In the rows, zero is written as 128.
Each run below is a few steps of one of 6 hidden systems, one row a step.
path 1, J:
[[111  69 163 121 108 111 128 132 103 145 141 125 114 124 150 159 191 124
   73  80  92 103]
 [123 124 160 202 152 141 109 164  91 108 131  67  91 108 132 119 139 159
  106 145 108 100]
 [133 125 149 153 128  94 116  89  89 125 108  97 152 134 127 193 160 148
  156 188  90 156]
 [ 52 157 136 112 165 138 113 152 121 147  87 120 138 191 153 131 162 147
  164 117 103 136]
 [116 140  82 105 186 144  76 121 102  56 143 133 129 138 125  96 106 145
  165 150 102 145]
 [ 77  90 143  97 128 175 110  81 104 126 145 179 188 130 115 131 109  91
  150 146 133 141]
 [107  62  96  83 149 187 130 131 136 122 137 113 148 119 128 105 163 125
   97  77 125  81]
 [156 100 159 164 131 127  73 112  98  92 188 142 123  85 131 127 142 118
   92 117 128  77]
 [106  90 168 157 105 126 166 121  65 148 106  86 143  99 137 177 135 125
  103 141 116  85]
 [115 127 145 147 143 112 115 125 147 119 135  49  90 166 149 161 194 147
  129 129  77 108]
 [129 186 150 172 167 118  87 139  70 110 112 115 152 140 150 130 132 143
  192 159 118 117]]
path 2, H, 11 rows:
[[129 106 160  74 102 155 101 123 125  90 156 123 150 141 143 100 105  56
  128 102 127  78]
 [175 130 152 180 120 164 146 181  68 153 113 115 157 105 154 105 155 101
  140 100 131 110]
 [120 116 177  91 114  93 102 175 110  94 115  62 106 156 157 118 140 138
  120 114  72 118]
 [119  98 158 155 105 163 148 144  79 108 161 139  97 119 139 108  95  73
  144 142  93 180]
 [193 126 108  99  97  97 165 132  94 113  84  70 156 126 140 147 136 113
  161 144  92 155]
 [ 95  66 156 105 137 166 107 144 114 131 118 115 165 145 113 112 149 154
  136 152  90 199]
 [116  86  59 105 153 116 168 114  64 100 136 138 103  92 146 146 137 142
  130 111  88 145]
 [144  62 161  73  97 111 136  78 130 135 159 127 192 108 119 157 138 130
  152 132 133 129]
 [140  78 105 184 159 173 139 113 117 144 150  95 137  98 119 148 200 156
  113 128 116 118]
 [124 122 143 103 151  68  92  98 133  99 191 130 107 136 156 157 166 166
  166 112  97 116]
 [107 117 168 194 113 136 133  66 102 136 159 138 124 108 119 186 125 100
  123 180 129 118]]
path 3, G:
[[ 92 134 127 120 105 134  93  75 145  95 130 138 103 169 119 159 121  56
   88 155 104 122]
 [136 168  62 163 181 154 155 136  85 120 119 138 132 118 139 112 119 137
  193 140 129 154]
 [134 140 156  57 113 107  92 159 139 141 100 137 180 167 153 106 156 119
  134  79 130 102]
 [126  90 101 143 118 148 141 110  92  89 172 145  73  96 141 133 120  76
   85 110 102 104]
 [165 146 136 130 142 141 146 103 148 129 167 103 177 113 125 120 112 140
  223 148 167 110]
 [109 131 189 164 114 155 109 174 140 172 114 120 121 166 144 118 186 105
   96  89 119 114]
 [121 105 129 128 142  81 131 129  96  67 172  90  63  94 144 137 100 164
  135 138  89 119]
 [140 160 168 150 111 148 101 104 122 136  93 108 191 135 105 142  92  99
  144 187 163 102]
 [100 123 112 136 125 154 176 174 119 149  86  95  89 170 147 120 160 109
  129 114  77 182]
 [110  87 134  69 161 116  67 128  98  71 146 134 161 113 119 100 106 173
  139 136 111 131]
 [191 116 116 149  83 142 155 115  94 149  87 123 174  98 116 149 138  74
   90 137 143 110]]
path 4, W:
[[150 117 133 167 122 117 194 131  83 151 110  84 141 101 129 161 127 154
  174 171 115 170]
 [ 68 131 132 124 154 150  56 100 150 118 114 135 138 191 114 141 167 128
  110 155  97 151]
 [111  96  79 143 149 135 162 160  55 121 125 166  90  76 142 115 116 144
   91  99 114 138]
 [111  66 154 113  99 151 142  54 145 131 154 108 171 118  98 171 118 105
  130 170 135 123]
 [126 121 106 145 167 137 122 152 156 175 129 140 132 131 130 121 207 193
  115  82 135 133]
 [115 121 137 104 144  74 108  89  76  74 179 152 120  98 153 154 102 140
  163 134 109 100]
 [104 132 146 164 105 150 154 115 153 171 122 118 110 135 131 161 160  89
   73 102 152  60]
 [142 145  94 134 148 107 191 115 142 129 151  98 105 126 143 144 137 164
  210 139 113 164]
 [ 75 171 125 142 173 158  62 101 109 110 110 140 157 160 130 134 128 112
  134 145 135  78]
 [127 105  64  97 122 131 197 151  92 120  98 104  93 114 152 129 135 106
  105  88  97 115]
 [114  98 144 130 138 200 131  86 165 115 184 105 154 134 106 111 108 102
  183 159 146 133]]
path 5, C (11 x 22):
[[ 97  85 125  69 125 127 171 162 127 111 118  54 101 148 151 123 142 139
  133  97  82 122]
 [170  88 143 146 114 144  79  85  88  91 172 148 158 101 119 137 142  82
  111 145 109 122]
 [103 133 153 150 126  99 198 134  84 179 107 105 135 118 160 179 158 152
  165 117 123 111]
 [ 83  85 168 100 119 130  81 123 141  78 148  89  90 158 127 128 128 118
   91 142  76 132]
 [161  99  95 173 145 157 149  71 100 137 152 122 169  89 112 167 168 134
  155 159 131 135]
 [ 42 147 158  96 139  82 118 117 102 137  92 128 126 165 155 172 130 146
  131 122 111  91]
 [102  68 114 161 138 208 122 113 151 118 140  93 107 126  94 120 147 113
   72 149 114 137]
 [125 119  96  84 148 111 141  62 127 130 152 145 178 117 139 166 152 135
  180 110 145  85]
 [ 67 142 181 171 140 154  93 158 110 149 107 124 119 148 140 127 141 122
   80 115 133  69]
 [130  96  74 119 139 170 176  96 181 116 176  88  88 135 128 130 156 106
  144 111 111 123]
 [123 153 173 130 146 132  73  96  99 111 155 150 185 129 139 133 114 112
  177 137 152  68]]
path 6, F:
[[ 97 135 136  95 101 133 168  95 129 182 101 175 187 148 127 158 114  95
  164 133 153 148]
 [110  84 104  84 165 149 103 176 125 119 112 131 139 120 116  74 136 194
  102 106 117 159]
 [175 105  91  93 110 100 126  77  84  96 146 143 150 112 148 167 157  83
  135 117  96 119]
 [ 68  76 172 149 136 145 170 136 109 180 140 125 143  94 133 149 143 169
  118 108 149  94]
 [124 122 135 116 151 104  82 127 146  82 155  84  88 170 143 134 177 151
  140 134  63 151]
 [111 165 136 200 137 141 129 111  51 132 129 172 124 119 149 158 120  82
  140 140 129 101]
 [ 61 126 119 122 148 165 158 131 167 139  81  54 116 166 106 136 115 148
  124 160 128 121]
 [138 161 121 111 136 161  82 139 131 112 138 178 150 179 145  85 144  69
  168 109 114 166]
 [141 144  48 133 161 138 167 134  92 145  76 131 158  88 122 128 123 155
  128 119 161  94]
 [106  91 154  30  94 120 142 137 152 123 123  94 148 159 147 121 127 104
  137  90 112 107]
 [180 104 125 164 149 153 135 161  93 131 180 143 132  86 147  89 168 144
  159  89 123 143]]
path 7, C:
[[ 99 141 114 106 139 163 137 164 119 109 146 151 100 134 160  77 103  83
  127  64 139  73]
 [188 130 145 136  95 171 151 139 146 125 155  98 147 123 139  95 124  61
  152 103 151  87]
 [163 160 172 128 118 119 122 162 111 132 156 136 138 158 175 107 157  98
  202  91 107 136]
 [157 148 145 164 132 135 124 177  73  80 128  74  90 134 154 103 115 108
  159 145  80 145]
 [159 134 121 120  93 121 154 106  86 104 113 114 140 143 136 151 107  70
  175 168  88 181]
 [101 100 170 111 120 137 127 158  63 138  83 125 178 137 134 127 116 138
  156 155  96 188]
 [133  69  91  85 123 118 133 141  76 111  83 103 138 117 125 138 157 140
   82 127  73 160]
 [117  61 133 108 102 105 147  95  65 128 141 173 144  74 125 163 115 121
   93 124 118 130]
 [113  67 186 118  93  98 159 129 128 170 121  92 140 102 125 166 149 168
   88 120 133  99]
 [127  78 152 132 125  93  96  97 158 121 187 125 100 118 125 162 187 165
   92 118 100 129]
 [117 134 133 187 154  94 128  81 121 123 166 119 105  91 121 182 135 178
  130 160 140  88]]
path 8, F (11 x 22):
[[ 68  68  99  90 152 143 121  99 107 122  95 107 154 112 108 157 136 165
   78 139 121  94]
 [ 92  82 127 106 127 151 124 103 128 132 169 158 118 161 149 146 189  86
  131  94  79 156]
 [ 84 126  92 165 200 144 117 104  86 122 155 147 126 103 137 144 154 177
  147 123 132  91]
 [ 68 134 123 111 133 129 117 114 123 110 105  87  99 178 156 162 157  91
  102 112  89  72]
 [ 87 142 114 168 163 196 162 140 118 135 166 143  98 147 155 104 134  98
  186 106 124 135]
 [125 178  89 125 177 151  94 124 135 102  98  76 154 153 131 117 141 136
  154 131 139  60]
 [125 168 118 111 105 138 174 166 119 155  90 135 119 168 170 115 138  65
  144  73 123 114]
 [143 127 106 104 163 156 165 164 119 107 141  89 144 106 136  74  93 161
  200 115 147 115]
 [201 141 151 107 100 116 104 149 114 124 101  77 176 136 148 120 163  98
  133 103 123  80]
 [153 136 153 140 109  95 203 172 102 175 121 116 124 110 156 132 129 153
  182 109 130 157]
 [153 116 181 110 130 104  87 162  95  81 120  66 153 117 126 106  94 165
  155 159 107 127]]
path 9, J:
[[182  89 138 149 128 108 131 164 103 120 154 106 114  58 132 111 139 176
   92  98 137  88]
 [129 128 187 176  83  84 118 119 104 140 108 113 103 124 123 183 133 117
   74 164 106 130]
 [105 149 118 175 152 130 181 151 126 164 103  76  96 150 143 153 172 162
  158 134 107 149]
 [136 178 139 114 160  81  66 128 150 101 118 118 140 160 123 123 126 184
  174 165 118 154]
 [ 80 167  90 104 148 144 132 117  88 130  76 186 157 157 134 128  97  95
  155 141 124 160]
 [ 86  80  97  61 152 166 140 116 175 104 173 142 119 134 117  89 109 137
  151 108 128 152]
 [160 112 125 134 129 182  80 106 144 122 146 165 178 101  98  98 121  96
   91 122 178  88]
 [139  71 122 111 102 103 173 116  87 143 143 148 128  71 144 155 145 126
   85  80 131  86]
 [114 116 184 172 111 123 121 146 155 127 149  75  68 125 124 136 129 133
   70 128 125  83]
 [180 162 121 203 131 106 147 109  99 137 115  81 132 110 131 176 159 138
  152 167 123 117]
 [ 88 168 172  97 124  62 130 137 131 147  98 112 133 176 156 159 138 161
  173 131 107 135]]
path 10, H:
[[117 130 153 113  97  52 179  95 112 134 139 119 112 100 142 189  91 142
  151 145 134 106]
 [158 100 127 152 114 189 109  86 185 123 143  87 150 143  84 130 150  97
  112 173 132 148]
 [135 175  86 152 183 108 120 146 109 137 127 153 125 139 150 122 175 175
  180 110 115 159]
 [ 57 118 162  96 121  85  99  93 112 113 115 146 131 130 118 171  85 142
   97 161 128 108]
 [141 122  74 145 121 196 165  82 157 141 146 143 133 135 118 132 148  52
  125 115 148 114]
 [160 168 136 117 164 107  96 151 125 138 116 110 187 126 140 111 146 183
  181 112 159  85]
 [ 69 111 165 154 130 128  75 137 108 127 124 157  92 134 126 135 137 126
   44 124 115 110]
 [130 156 107 122 112 130 192 115 142 125 160 123  87 138 162 133 111  66
  173  95 134  94]
 [185 148 180 149 117 141  81 146 120 118 110  92 193 120 106 100 105 134
  147 168 159 115]
 [103 143 114 151 137 132 111 173 111 143  86 141  85 169 144 119 179 121
   77 103  81 166]
 [ 74 132 136  75 126 112 169 129 111  97 143 126 109 131 151 118  50 118
  185 128 126 124]]
path 11, W (11 x 22):
[[155  63 148 112 130 151  86 130  96  75 147  78 146 119 120 114 146 134
  126 154  77 156]
 [155  78 167 175 117 161  86 150 101 125 156 132 125 112 127 114 181 116
   76 112 100 139]
 [153  81 185 167 108  97 134 133  90 127 159  99 112  95 132 160 154 159
  127 151  89 163]
 [101 125 174 196 127 118  84 106 127 142 145 140 104 143 122 169 175 136
   92 157 101 153]
 [ 93 120 123 181 139  95 157 126  68 147 117 153  85 108 140 176 142 158
  111 145  94 165]
 [ 46 103 127 146 132 139 139  68 124 142 127 150 114 139 111 187 125 125
  109 172 118 152]
 [ 73 103  67 141 170 143 167 107 121 169 111 164 125 110 116 157 158 174
  107 119 137 145]
 [ 72  87  94  84 158 124 136  62 111 121 158 165 159 109 124 165 128 153
  148 127 132 112]
 [ 90  99 100 113 155 143 149 101 151 157 150 145 136 107 132 146 165 151
  102  73 161  54]
 [140 122 101 107 148 101 165  83 143 122 187 119 128 102 150 156 145 149
  185  99 144  76]
 [109 170 134 141 156 134 117 104 142 134 150 109 137 147 154 147 156 116
  159 100 152  31]]
path 12, G, 11 rows:
[[125 169 109 132  95 109 181 113 146 162 130 185  92 154 145 149 124  73
  150 109 129 163]
 [ 87 154  93 104 185 152 103 146 162 111 152 157 110 136 129  74 106 158
  141  93 160  93]
 [219 172 136 143  89  86  90 145 139 113 144 160 114 123 135 107 128  88
  108 107 136 123]
 [ 78 142 148 131 114 134 194 143 121 143 153 152  91 115 151 119  60 105
  159 105 158 101]
 [157 153 131 127 138 164  91 150 207  99 150  83 113 155 108  69 113 125
  130 132 147 115]
 [156 144 190 170 100 108 122 186  84 131 140 166 103 112 143  97 100 115
  132 125 119 177]
 [103 112 145  89 114 128 168 159 145 118 104  72 117 107 119 103  56 148
  119 129 158  84]
 [157 105 153 143  94 169 104 121 172 113 138 118 121 149  93 103 113  88
  109 173 116 197]
 [122 102 137 147 142 137 168 188  82 158 109 137 137  85 123  93 104 189
  143 131 136 174]
 [139  80 153  62  86 104 114 129 179 133 104  91 154 128  98 126 118 152
   71 129 138 122]
 [120  86 112 182 118 158 155  95 120 138 146 163 104  97  95 148 115 119
   92 170 126 189]]

Which system made each of these runs?
path 13, 2 rows:
[[128 104 169  83 109 148 132 163 148 124 104  61 152 175 126 103 129 128
  165 142  95 177]
 [180 147 109 133 140 158  79 152 107 117 120 161 158 157 138  86 172  94
  145 111  98 181]]
 : J
path 14:
[[136 174 132 102 119 100  95 118 129  86 121 105 114 195 157 141 139  82
  173 138  76 137]
 [ 88 143 152 160 138 174 127 130  58 134  89 144 168 140 129 128  97  94
  164 174 122 157]]
 : H
path 15:
[[105  75 159 103 128 155 120 199 139 140 130 132 115 128 127  69 136 155
   86  82 118 154]
 [221 108  81 114 120  95 132 107 121  93 163 120 125  73 128 129 143 128
  117 104 133  96]]
 : C
path 16, 2 rows:
[[ 89  95 114  67 115 155 156 131 195 112 134 115 101 142 107  92  75 116
  105 116 144 125]
 [198 125 129 127 129 151  87 116 152 146 151 162 203 106 110 102 159 127
  136 109 174 110]]
 : C
path 17 (2 x 22):
[[ 60  78 136  90 162 179 119 167 139 131 127 108 136 155 130  91 150 163
  132 102 106 147]
 [157 112 100 148 161 159  46 107  98  78 148 152 154 107 106 109 147 129
   98 149 117 132]]
 : J
path 18, 2 rows:
[[155 149 157 112  79 103 154 121 175 122 139  73  98 159 149 146 137  76
  134 108 123  80]
 [149 157 177 193 142 176  98 165 127 119 138 102 136 134 118  81 112 125
  169 164 134 154]]
 : H
path 19:
[[159 144 121 155 118  89 106 153 143 140  94 149 106  95  95 119 111 173
   45 134 160 124]
 [144 139 149 100  77  77 148 100 127 152 133 194 147 135 134 157 110  97
  154 135 128 189]]
 : W
path 20, 2 rows:
[[184  95 120 159 126 127 169 137  83 126 159 140 138  54 120 114 104 157
  153 138 140 164]
 [118 112 187 111 107 120  67  91 149 143 113 116 184 162 114 166 170 128
  106 151 125 116]]
 : W
path 21 (2 x 22):
[[138 123  95 157 162 125 159 179  92 126  96  83 108  83 123 109 119 200
  118 132 131 123]
 [142 124 181  83  78 104 115 100 124  99 134  92 152 161 141 151 117  67
  161 147  98 124]]
 : F
path 22 (2 x 22):
[[ 74  90 111 159 166 147 159 104  99 140 114  89 137  95 106 163 133 190
  126 166 128 121]
 [143 129 131 115 123 100  89  99 154 143  87 100 172 165 108 169 185 152
  118 163 107 160]]
 : G
path 23, 2 rows:
[[154 139 115  96 142  94 114 115 148 104 120  88 145 149 115 133 125 173
  190 175 103 190]
 [ 86 102 102 143 147 140 111 100 100 138 104 181 139 121  99 151 131 149
   98 169 115 200]]
 : H
path 24 (2 x 22):
[[152  93 167 113 124 114 121 170 154 153 129 121 160 109 104  94 127 202
  132 137 142 186]
 [113  89  88 137 133 103 157 133 133 122 134 132  55  97 113 140 130 173
   64 126 103 169]]
 : H
path 25 (2 x 22):
[[177 156 110  96 108 125 103  76 204 111 127 104 158 155  98 132 114  98
  142 161 150 123]
 [141 169 110 110 120 120 162 141 112 163 127 190 146 129 164 115 131  88
  160  65 160 100]]
 : J
path 26:
[[143 137 161 214 133 105 125 145  86 122 130  92  81 101 133 154 138 156
  116 163 102 137]
 [103 137 140 174 117 124 119  93  99 132 108 133 109 166 129 183 160  91
  118 174  79 178]]
 : W
path 27, 2 rows:
[[173 121 121 180 135 147 114 168 164 148 145 130  95 115 120  95 183 148
   73  93 136 139]
 [125 124 182 119 107  44 138 122 125 127 168 153 106  91 137 152  86 177
  143 132 142 128]]
 : G
